X: 3 groups of rows, each row roughly a mix of its group's hidden directions:
X (79 x 15):
[[ 27   5  12 -22  18 -21   2   4 -21 -13  -8   5  -4  -1  15]
 [ 32   9 -18   0  -2  -4  15  -1  27  10 -10  17  -1 -12  -8]
 [-41   1   0   6  -5   3  -9   5  -2  -8  25 -23   1   3   1]
 [-32  10  -7  17 -18  24 -15  11  10  10   6  -7   5   0   0]
 [ 26  -6   6 -23  12 -24  14 -17 -12 -12 -13   5  -3  -9   2]
 [-20  19  15 -19  -5   3 -21   8   2  -2 -31  -8   4  -5  -6]
 [-23 -19   4  15 -26  13   6 -12   7  24  -2   0   8 -16   3]
 [-13 -20   1  26 -22  11   8  -9  -3  28   5   6   6  -6  11]
 [-29  15  -1  15 -22  11 -11  -5  10  15   3 -12  11  17 -14]
 [-18   7  -2  32  -5  -4  -8  25 -12  22  -2   2  -9   3  15]
 [-20   9   0  28  -6 -12  -7  23 -17  23  -5   0  -9   5  12]
 [-39  -1   8  13  -1   5 -15 -10 -16 -12   8 -20  -2  12   1]
 [-31  23  -7  28  -3 -11 -12  10  -6   3   0 -13 -11   5   6]
 [-15  10  14 -22 -16   0 -12 -13 -19   7 -28  -3  11   7 -12]
 [  8 -25  -1 -15  -6   2  20  -8  22   5  27  -4  13  -3 -15]
 [ 24 -22  11 -11   5  20   4 -29   3 -11 -12  11   8   2  -5]
 [ -7 -24  17 -31   1   3   0 -13 -22 -11   6  -8  10  10 -12]
 [-36   9  -8  -2  -8 -12  -4  18  -2   1  25 -22  -1   0  -5]
 [ 33 -16   7 -18  16 -22  19 -12  -4  -8   1   5  -1   1  -4]
 [-18 -13  23   7 -21   8   0 -12  11  23 -16  -3  13 -14   7]
 [ -8  19   2  14   9  -1 -18  17 -21  -7 -17   4 -14  -8  27]
 [  7 -19 -23  -3   2 -12  24 -16  -2  -8  28  -1  -5  -2 -15]
 [ 36 -17   8 -25   5   3  11  -9  -2   1 -13  18   7  -2  -5]
 [-36  21 -11  20  -6 -11  -8   9   0   1  10 -18  -7   3  -1]
 [ 12  22 -13  35   2  -1  -2   3  15   9 -18  12 -11  -5  11]
 [ 14 -25  -5 -16  -3   8  17 -10  21   3  16   2  10   5 -27]
 [ 11 -18  -6  19   7 -12  17 -26   8   3 -11   5  -8  12 -25]
 [-30  18   1  28   0  -8 -16   9 -15   1  -2 -12 -10   9  12]
 [-37  -2   9  10  -1   4 -14 -14 -18 -13   5 -20  -1  14  -2]
 [-17  14  -1 -17 -17   7 -15  -5 -29   4 -22   2   5  11 -14]
 [  0 -27 -10   7  -6  -2  23 -24  22   6   7   0   1  -8 -21]
 [ 21 -12   3 -34  -3   0  13  -9  10  -1  13   0  16   9 -22]
 [-26  22   2  -5  -5  10 -25  22  -1   1 -25  -4  -3  -5  -1]
 [  6  19  -1 -27  20 -21  -5   8   1 -25  -6 -10  -7   5 -15]
 [ 25   8 -21 -15  16   2   1  -1 -14 -25  15   7  -6  16 -10]
 [  5 -24  11 -36  -1   4   7 -17 -11 -10   4  -3  11   5 -18]
 [ 19 -18   4   0   3  25   4 -33  16 -13  -8   9   7  -2  -4]
 [  4  28 -12  32   1 -13  -4  10   5  12 -19   8 -13  -1   9]
 [  5 -11  -4  28   7  12   5  14  27   3  18   4  -6 -14  20]
 [ -2  14   0 -20   6  27 -19  10  22 -22 -13  -1   2 -12  -3]
 [ 23 -25   0   7  12 -14  22 -16  12   3   6   3  -2  14 -21]
 [ 23 -19  -1  19  11 -16  23  -8   6   4  26   3  -3   3  10]
 [-12   7  -7 -29 -15   9  -8 -16 -22  -5 -15   1   7   7 -22]
 [ 21 -13  -1 -17  11 -19  17 -17  -8 -13 -14   8  -8 -23   5]
 [-10  31 -17  31  -3 -15  -4   8   7  10 -11  -1 -13   0   3]
 [ -4 -17   1   2 -13 -11  22 -24  21  12  19 -10  11   1 -16]
 [ 34 -17   5 -22  19 -16  16  -3  -5 -12   2   8  -3  -5   2]
 [-19   3  16  27  -9   4 -10  18   6  24 -13  -1   0  -7  20]
 [-14  17   0 -25 -11   4 -16  -4 -25  -3 -23   0   4  11 -17]
 [  4  22  15 -21  -1  13 -23   1 -14  -6 -28   4   8  13  -1]
 [  4 -24  14 -10 -15  -2  18 -35   5   9   1  -2  16  -6  -6]
 [  4 -23  15 -33   1   1   3 -17 -20  -9  -1  -2   9   9 -15]
 [ 35 -20  11 -24   6   7   9  10   1   4   0  17   8  -8   9]
 [-37   9   5  24   0   1 -17   4 -13  -5   7 -17  -6   8  11]
 [-19  29   8  -7 -11   8 -22  20 -11   2   5  -9   8   2  20]
 [ 27 -14  -1 -16  11   3  15 -21  19 -20  16   1   6  -4  -5]
 [-21  26   1  21  -3  -1 -19   5 -17   0 -22  -2 -10  -1  17]
 [ 15 -11   4   1   2 -17  17 -26   8   7   0  -2   5  23 -28]
 [ 34 -20   8 -29   4   5  11   7   2   4   1  16   8  -8   2]
 [-24  20   2  17 -14  13 -18   7   4  13   3 -10   8  26  -9]
 [ 31  -7  10 -12  22 -26  12  -4 -14 -11  -6   6  -7  -2  10]
 [ 18 -10  -7  23  12 -24  19   3  -8   6  25   3  -9  11   9]
 [ 33 -16   5 -26  16 -15  16  -5  -5 -12   1   8  -1  -8   1]
 [ 20 -16   0  -9   1  18   8 -34  15 -12  -9   9   7  -1 -14]
 [  0 -25   8   6 -22  15  13 -29   1  18   4   6  15  -6   3]
 [-13  -9  -4  31   3 -20  12  18  11  15  14  -7 -12 -11  11]
 [ 31 -18   7 -24  11 -17  20  -9   2  -6  10   3   5   0  -6]
 [-32  16  -5  22 -19  13 -14  -5   6  12  -7  -8   3  10  -9]
 [ 37   8 -12  -3   1  -7  13   8  18  13 -13  21  -2 -11  -1]
 [  2  23  11 -19   2  21 -26   9  -1 -12 -26   3   5   5   2]
 [ 15 -21   7   8  -6  28   8 -17  23   3   9   9  12 -12  13]
 [ 25 -31 -10   8  20   2  16  -2  10  -6   0  14 -12   0 -14]
 [ 26 -32  -6  -1  15   1  20  -4  14  -3   9  10  -5   2 -17]
 [-18  28   7  -9 -11  10 -23  21 -12   1   4  -8   8   1  20]
 [ 15  -6   5 -29   9   6   6 -18  25 -23   0  -5   8 -11 -11]
 [-19  20   4 -13  -2  18 -24  17  10  -8 -24  -4   0 -10  -3]
 [  6 -26  16 -29   2   8   3 -22 -16 -12  -2  -1  10   8 -13]
 [ 28  -9   1 -25  18  -7   6   4 -13 -18  -8  12  -8 -17  10]
 [ -7 -14  -4   1 -16   4  14 -21  23  12  13  -7  13   8 -28]]

which group is each row in? (one row of each group first):
[-30  13  -2  16 -21  15 -12   2  11  15   9 -12  10  13  -8] | G
[  5 -15   8  32  -6  18   4   2  13  18   9   9   4  -7  25] | Z
[-32  -1  13   9   2   0 -15 -12 -27 -10  -3 -16  -3  17   0] | D

[ -1   9  -8 -22   2  32 -15   3  18 -24  -8   2   3 -12  -8] | Z
[-24  13   6  19  -9 -10 -12  21 -18  22 -15  -2  -6   5   8] | Z
[-37  17 -10  16  -7 -10  -8 -10  -5  -5   2 -20  -6   9 -13] | D
[ 10  12   8 -23  -8  22 -17 -13 -18  -7 -20   9  12  14  -5] | Z
[-31  20  -6  15  -4 -16  -9  23  -8   7  12 -15  -8   2   7] | D
[ 21 -16  -8   2  16  -5  19  -6  25 -15  26  -2  -3  -9   1] | Z
